One vector is turned by the same rotation once a step. Each row is the vector after some number of steps, and that number follows the row.
The counts run from 0 to 367.
[ 1.18 -1.34  0.17  0.22  0.14 -1.44  0.39  1.88 -0.77 -5.12  0.04 -0.45
  2.54 -2.81  1.55  0.51 -1.97 -0.66  0.01 -3.39  2.91  1.55  0.53  1.86
  1.63  0.51  1.44 -0.66 -2.78 -1.84  1.22 -0.06  0.33  1.92 -0.46 -0.56
 -2.04] | 48
[ 2.79  0.36  0.26  0.05  2.60 -0.88  0.05  1.24 -1.55  0.59 -0.14  0.76
  3.55 -1.74  3.02  0.22 -1.34 -1.04  2.37 -1.25  2.33  0.55  0.76  0.96
  3.82 -0.04  1.64 -0.21 -2.76 -0.81  1.67  0.07 -1.52  1.70 -2.86  0.20
 -2.87] | 45
[ 1.75  0.97  2.45 -0.87 -3.11  0.58  1.65 -0.56  3.69 -0.81 -2.85  0.15
 -1.60  1.20  2.09  1.13  1.72  0.31  0.31 -0.80 -0.58 -2.37 -0.23 -0.58
  1.13  0.46 -3.19 -1.44 -0.86 -2.31 -2.75  0.83 -0.15  0.78  3.31 -1.68
  1.94] | 206
[ 1.11  2.76  1.54  0.88  0.55  0.59 -5.00 -0.06  2.23 -1.97  1.13 -2.64
  0.14 -3.08  1.77 -1.26  0.25 -0.65  0.80 -2.29 -1.30 -0.83  1.83 -3.09
 -1.85 -0.14  0.80 -0.07 -0.12  1.94 -0.78 -0.24  2.25 -3.06  0.61  0.30
 -0.11] | 183
[ 1.26 -2.42 -1.13  2.66  3.60 -0.07  0.01  2.85 -0.36 -2.77  1.32  0.55
  0.30  1.56 -2.36  0.24  0.07  3.02 -0.63  0.10  1.74  1.97 -0.84  0.95
  0.59  4.96 -1.38 -0.49  1.23 -1.71 -1.06 -0.09  1.06  1.37  1.33  0.19
  1.16] | 353
[-0.83 -2.23 -1.53  0.35 -0.58  0.55 -1.38  0.47 -4.95  0.47  2.50 -1.55
  0.92 -0.47  0.37 -1.63 -1.19  0.22 -1.44 -0.73  0.44 -0.30  0.15 -0.56
 -1.16  2.52  1.46 -2.29  3.52 -0.81  1.16 -2.91  1.23  2.72  1.25 -0.08
 -2.69] | 250
[ 1.46  0.33 -2.31 -1.26  1.44  1.16  2.64  1.54 -0.98  0.58  0.77  0.37
 -0.44  2.86 -4.26 -1.35  2.57  0.20 -1.34  0.71  2.39 -0.51 -0.87 -0.05
  0.45  2.14 -0.96  2.04  4.82 -1.42 -0.50  0.90 -1.70 -1.54  0.77 -0.73
  0.73] | 229
[-0.04 -2.38 -1.21  1.55  3.40  0.44 -2.59  2.28  1.59 -2.66  1.47 -0.34
  0.05 -1.57  1.13  0.36 -2.49 -0.12 -1.22 -1.39  1.04  0.93  1.43  1.40
  1.47 -1.15 -0.68 -1.61 -3.49  1.39  1.33 -2.78  2.15  1.25 -2.27  0.80
 -0.37] | 269
[-1.28 -1.61  0.70  1.85 -0.62  0.85 -2.75 -3.75 -0.74  2.48 -2.98  0.05
  0.36 -1.57  3.88 -0.84  2.49  0.84 -0.80 -0.60  1.75 -0.35 -0.28  1.29
  0.28  2.60 -3.00 -0.41  2.66  0.30 -1.30 -0.48 -0.61  2.29  1.23  2.12
  0.01] | 337
[ 0.43 -0.77 -3.27 -0.59  0.23  1.03 -1.19  1.13 -0.29  0.90  2.16  0.51
  1.46  0.40 -0.12  0.35 -1.09 -2.33 -2.46 -1.43 -1.83  1.43  0.66  0.12
 -3.01 -0.41  5.58  1.08 -2.22  2.07  0.94 -1.77 -0.18  2.24 -2.24  0.22
 -0.28] | 165
[-2.43 -0.99 -3.91 -2.13  0.52  2.10  4.19 -0.35  0.23  1.24 -0.06 -1.65
 -1.99  0.63 -2.28  1.72  0.25 -1.69 -4.01  0.40  1.35 -1.06 -1.47  1.74
  1.51  0.41 -0.49  0.51  0.65 -0.52  1.90 -0.98 -1.02 -0.63 -1.99  1.78
  0.51] | 16
[-1.09 -3.74  1.51 -3.94  0.53  2.18 -1.41 -0.80 -1.00  0.31 -0.54  0.15
 -2.09 -0.38  1.42 -1.31  0.98  0.34 -0.85 -0.64  0.34 -2.55 -1.12 -0.36
  5.39  0.97 -3.55 -1.57  0.90 -0.84  2.72  0.11  0.44  1.26  1.31  0.02
 -0.59] | 119
[ 2.74  0.05  1.77 -1.18 -0.35 -0.49  0.55 -1.17  1.35 -2.75  1.77  0.81
 -1.64 -0.29  0.36  0.51 -1.04 -1.14 -0.08  1.27 -0.46 -1.68 -1.12 -2.43
  0.53  0.69 -2.70  1.38 -2.91  0.02 -3.68  0.97  4.30  2.00  1.65 -2.07
 -1.22] | 198
[ 0.85  1.76 -1.11 -1.37 -1.82  1.24  0.39  1.11  2.30 -1.25  0.02  0.17
 -0.78  2.25 -0.74  2.89  2.71 -1.17 -1.14 -1.91 -2.58 -1.04  1.29 -1.40
 -2.86 -3.26  1.13  0.23 -0.32  0.41 -2.10 -0.78 -1.21  1.55  1.84 -3.27
  2.83] | 81
[-1.08  1.47 -0.87  1.77 -0.71  0.19  2.95 -0.38  0.33  3.03 -1.25  0.67
  0.89  0.60 -3.65  0.20  1.41 -1.79 -0.94  0.50  2.06  0.98  0.29  2.04
 -0.94  1.87 -2.45  1.77  4.61  0.36 -1.17 -0.97 -2.68  1.08 -1.61  2.51
  0.13] | 233
[-0.03 -0.84 -0.51  1.64 -2.40 -1.53  0.97  0.58 -0.01  1.37  0.20 -1.04
  2.55  0.83 -1.59 -1.08 -2.48  0.31 -1.23  0.98 -0.35  1.23 -1.00  0.45
 -5.70  0.68  5.64 -0.87 -0.14  1.50  0.63 -2.79 -0.45  0.58  0.40  0.31
  0.21] | 160
[-0.02  0.94 -0.42 -0.16  0.51 -1.04  1.05  1.31 -1.28  1.92 -0.73 -0.35
  0.01  0.60 -5.38 -0.91  2.81 -1.68 -0.02 -2.37  1.67 -0.50 -1.25  0.06
  0.67  1.13 -1.17  1.93  5.17  1.45 -0.33 -1.96 -2.06  0.85 -0.70  2.81
  0.04] | 235
[-0.19  0.64 -1.21  1.24  0.61  0.56 -0.83  1.04 -4.42  3.49  1.98 -0.97
  2.26 -0.24  2.69 -0.36 -0.58  0.11  0.23  1.18  0.09  0.04  1.72 -0.37
 -0.29  1.85  1.72 -2.61  3.07 -1.12  1.58 -2.57 -0.48  2.72 -0.17 -0.37
 -2.72] | 252
[-3.62 -1.21 -0.62  0.46 -0.57 -0.69  0.82 -0.71 -3.29 -1.42  0.54  2.63
 -4.52  3.14 -1.17  1.59  1.77  1.31 -2.25  2.76 -1.49 -0.27  0.39  0.71
 -0.70  1.28 -0.55  1.04  1.34 -1.24  0.39  1.79  0.92 -1.13  0.61  0.14
  2.20] | 2
[ 2.50  0.15  1.15  1.85 -0.04 -1.61  0.57  0.80  0.38 -2.87 -0.63 -1.50
  3.64 -1.83  2.36  0.58 -2.06  1.22  1.43 -1.79  4.16  0.28  0.55  1.39
  1.20 -1.09  0.90 -2.74 -1.68 -1.60  0.92 -1.42 -0.37  0.75  0.56 -1.85
 -1.55] | 50
[-0.63  2.29 -0.93 -0.15  0.63  1.26  3.80  0.26  0.27  2.70 -1.57 -3.62
 -1.09  2.39 -2.20  1.12 -0.22 -1.54  0.35 -0.40 -0.10 -1.38 -2.90  1.92
  0.81  2.71  0.64 -0.60  1.93 -0.52 -1.28  0.38 -0.93 -2.59 -1.48  2.87
  1.72] | 12
[-0.13  3.55  2.51  3.11 -0.90  0.53 -3.70 -2.09  2.55 -1.40  1.15 -1.46
  1.21 -3.84  2.82  0.97 -1.39 -0.82 -0.07 -0.83 -0.84  0.12  2.65 -1.41
 -3.21 -0.65  0.05 -0.36 -0.11  0.80  0.45 -0.49  0.90 -1.71 -0.79  0.69
  0.02] | 181
[-1.68 -0.79 -1.18 -1.81  0.61  4.13  3.08  0.04 -1.76 -0.91 -1.38  1.34
 -0.85  2.81 -3.03 -0.14 -0.20 -0.91 -1.18  2.50  1.25  0.03 -1.00  2.41
  0.26  1.66 -0.10  0.88  2.05 -1.75  0.86  4.31 -0.66 -0.01  0.76 -1.98
  1.34] | 224
[-0.32 -0.81 -0.56  0.71  2.15 -0.40 -3.99  2.88  1.83 -1.31 -2.10  2.21
  1.20  0.17  0.78 -3.17  0.63  0.97  0.85 -0.32  1.23  1.62  4.27 -0.60
 -0.75 -2.21  1.38  0.37 -3.06  2.65  0.20 -0.25  0.80 -0.14  0.78 -1.05
  0.47] | 60
[ 1.77  1.00  2.58 -0.94 -2.81 -0.37 -1.52 -3.25  0.62 -0.16 -1.33 -1.63
  1.91 -0.81  1.09  0.87  2.77  0.87 -0.24 -1.67  1.61  0.13 -1.98  0.65
  1.18  3.08 -3.72 -0.37  4.11 -1.43  0.26  0.04 -0.85  1.28  1.46  0.73
 -0.35] | 331
[ 2.81  1.51  2.65 -0.85 -0.25  0.05  1.28 -1.50  2.26 -1.37  1.17  0.87
 -1.03  0.81  1.40  1.28 -0.97 -0.80  1.02  2.10  0.03 -1.59 -0.68 -2.47
  0.60 -0.07 -3.06  0.23 -2.98 -1.15 -3.84  0.76  3.57  2.22  1.91 -2.46
 -0.90] | 199
[-1.28 -0.74  1.09  0.66  2.38  0.60  2.95  2.94 -1.34  1.59 -2.38  1.35
  1.16  1.87  0.86  1.24  0.16 -0.53  0.40  1.50  3.70 -0.88 -0.51  3.28
  2.44  3.09  1.40 -1.81 -2.12 -1.64  0.30  0.36 -0.99  1.33  1.83  0.21
  0.13] | 134
[ 0.86  0.26  0.32 -1.46 -0.62 -0.19 -2.03 -0.17  1.34 -0.51  0.39 -2.45
 -0.90 -3.71  0.64 -2.19  1.25  1.20  0.06 -0.56 -2.95  1.20 -0.68 -2.22
  1.01 -0.05  0.62  1.83 -3.13  2.11 -1.89  1.95  4.75 -2.56  1.02 -0.75
 -0.87] | 190
[-2.11 -1.45 -0.25  1.58  2.40  0.70 -1.67 -1.21 -4.03  1.80 -3.32  0.15
  0.95 -1.39  2.30  0.49  0.71  2.05  2.84  0.68 -0.01  1.80 -0.74  2.42
  2.63  2.45 -1.67 -0.52  0.44 -0.72 -1.03  2.89  0.56  2.29 -0.17  1.27
 -0.22] | 344
[-2.46 -3.83  0.55 -2.89 -1.04  2.20 -0.48 -1.01 -1.26  0.46 -0.79  0.71
 -1.50 -0.90  2.33 -0.64  0.16  0.25 -1.61  0.19  0.72 -1.70 -0.40  0.80
  4.06  1.18 -3.51 -1.73  0.34 -1.76  2.88  0.38  0.84  2.14  1.25  0.29
 -0.50] | 120
[-2.87  0.89  0.70 -0.42 -0.38 -1.18  1.62 -2.32 -1.77  0.43 -0.30 -1.07
  0.80 -1.70 -1.14  0.42 -2.29 -1.27  1.23  0.57  0.73 -0.98  1.85 -0.99
  0.19  1.57 -2.07 -0.44  3.35 -1.12  3.67 -1.78 -1.32  0.78 -3.03  4.28
 -1.40] | 25
[ 1.03  1.22  0.82 -0.24 -0.93  0.81 -2.89 -0.35  1.99  0.70 -0.37 -2.09
  0.22 -3.57  1.80 -2.13  0.96  0.90  0.77 -0.40 -3.30  1.50  0.56 -1.53
  1.13 -0.05  0.00  2.29 -2.96  1.87 -0.96  2.45  3.83 -2.99 -0.43  0.41
 -0.30] | 189
[ 0.31 -2.24 -0.62  0.43  1.69 -0.49 -4.51 -1.31 -2.87  1.41 -2.72 -0.43
 -0.72 -0.62  1.85 -1.83  3.04  1.09  1.35 -2.46  0.77 -1.11 -0.59 -0.28
  2.10  2.40 -1.78  0.21  2.58  0.39 -2.19 -0.11  0.42  1.78  1.56  2.00
 -0.54] | 339
[-0.21 -2.30 -0.53  0.59  3.36 -0.33 -1.75  0.37 -4.69 -1.60 -1.34 -1.26
  0.12 -0.72 -0.51 -0.22  0.90  2.54  2.54 -0.48  0.17  1.53 -2.24  1.27
  2.82  2.88 -1.03 -0.06  1.13 -1.41 -0.71  2.61  2.16  1.40  1.44  0.33
 -0.29] | 346
[ 3.30  0.53  0.82  1.65  0.62 -1.77 -0.53  1.26  0.84 -2.26 -0.59 -1.14
  3.90 -1.30  2.90  0.25 -1.41  2.42  1.72 -0.92  4.21  0.84  0.83  0.71
  0.98 -1.16  0.24 -2.78 -1.58 -2.05  1.87 -0.97 -1.66 -0.54 -0.09 -2.07
 -1.19] | 51
[ 0.14 -1.91  0.75  1.82  0.03 -0.34 -3.78 -2.70 -1.97  2.01 -2.79 -0.36
 -0.03 -1.44  3.00 -1.83  2.76  1.40  1.12 -1.85  0.86 -0.68 -0.47  0.66
  1.27  2.98 -2.32 -0.09  2.56  0.13 -1.73 -0.03 -0.35  1.24  0.68  2.49
 -0.02] | 338
[ 0.46  0.80 -2.65 -0.19 -1.09  0.47  0.23 -0.38 -0.65 -2.48  3.01 -1.00
  1.42 -2.27  0.98  3.70 -0.14 -1.64 -2.32 -2.14 -1.06  1.54  0.55 -0.16
 -0.92 -3.57  3.12  0.41 -2.53  0.84  1.93 -0.54 -0.50  1.18 -1.97 -2.12
 -0.94] | 172
[-2.13 -1.12  2.66 -2.19  0.89  1.71 -0.67 -1.20  1.10  0.71  1.26  1.05
 -2.16 -1.83  0.10  1.19  2.35 -3.03 -1.93 -0.91  1.35 -2.28 -1.35 -0.14
  2.83  1.61 -4.47  1.25  0.16  1.38  1.08 -0.54  0.87  2.45  0.57  2.53
 -0.46] | 113
[ 2.61  2.50  0.24  2.17 -1.54 -2.32 -0.88 -2.23  0.24 -2.41  2.16 -2.42
  1.26 -3.68  1.31  2.57 -1.03  1.08 -0.32 -2.10 -0.95  0.79 -0.36 -0.84
 -1.71 -2.75  0.99 -0.55  0.49 -0.34  0.60 -1.10 -0.48 -1.80 -2.56 -0.81
 -1.05] | 175
[-0.34  0.89 -1.03 -1.17 -3.37  2.93  1.71 -3.90  0.20  1.76 -0.71 -1.82
 -0.80 -1.93 -0.64 -2.68  0.04 -1.82 -2.30  1.25  0.51 -0.16 -2.50  0.00
 -1.64  0.03  0.33  3.31  1.59  1.37 -2.34  2.13  2.49 -1.40  0.79 -1.23
 -0.98] | 316
[-1.21 -0.57  1.81  1.55 -0.83 -1.56  0.68  0.86  2.91  0.67 -0.19  2.55
 -0.13  0.67  1.29  0.64 -2.40  1.25  0.15  3.99 -1.43  0.65  1.50 -0.59
 -3.47  0.13  2.22 -0.16 -5.33  0.95 -0.23 -0.66  1.43 -0.43  0.92  0.06
  0.85] | 284
[ 0.22  0.92  0.71 -0.56  1.37  1.62  1.44 -1.01 -2.99  0.38 -3.14  0.51
 -1.61  3.01 -2.27 -1.45 -0.79  0.32  3.96  1.24 -0.16 -2.10 -1.98  0.21
  1.56  1.13 -0.94  0.50  2.67 -1.04 -1.77  4.09 -1.12 -2.31  0.27 -0.26
  1.65] | 221
[-1.17 -0.20 -2.10  0.69  1.27 -1.47  1.34  2.09 -0.91  0.93 -2.54  0.10
  1.77  2.36 -1.86 -0.73 -2.93  0.95  2.59  0.34  2.90  0.48  2.87  0.41
 -0.65 -3.76 -0.40 -2.21  1.13 -0.82  0.99 -2.66 -1.52  1.70 -1.81 -0.05
  0.20] | 148
[-0.35 -3.38 -3.00  1.13  1.36 -2.08  0.94  2.31 -0.49 -2.49 -1.60  0.28
 -0.72  2.02 -3.44 -2.85 -2.30  0.40 -0.41 -2.32  2.85  1.27  1.13  1.38
  0.14 -1.09 -0.72 -0.39  0.81 -0.03 -0.45 -2.93 -0.39  0.80 -2.17  1.62
  0.58] | 145
[ 1.76  0.78 -2.68 -1.53  0.29 -0.21 -0.32  0.95 -1.32 -1.98  3.73 -1.34
  1.41 -1.26  0.31  2.45  0.52 -1.07 -1.35 -2.66 -1.56  0.61  0.46 -0.67
 -0.02 -3.59  3.47  0.75 -2.12  0.87  2.36 -0.69 -1.12  0.64 -2.19 -2.16
 -0.79] | 171
[-2.03 -1.35 -1.21  1.78  1.53 -1.00  2.61  4.06  1.56  1.78 -2.40 -1.66
  0.16  0.55 -2.93  1.06 -0.17  1.21  1.51 -1.68 -0.23  0.10 -0.01  0.55
  0.59 -1.37 -0.09 -2.87 -0.32  0.05 -1.26 -2.93 -1.13  2.67  1.46  0.42
  1.34] | 362
[ 0.58  2.70 -0.28 -1.33  0.18  1.99  1.31 -0.41  0.88  1.49  3.47  0.13
 -1.11 -1.61 -0.64  1.56  4.43 -0.08 -2.72  1.64 -0.80 -0.01  0.15 -1.52
  2.57  1.95 -2.95  3.39  1.99 -0.32  0.80  1.23  0.70 -1.79 -0.48 -0.10
 -0.65] | 105
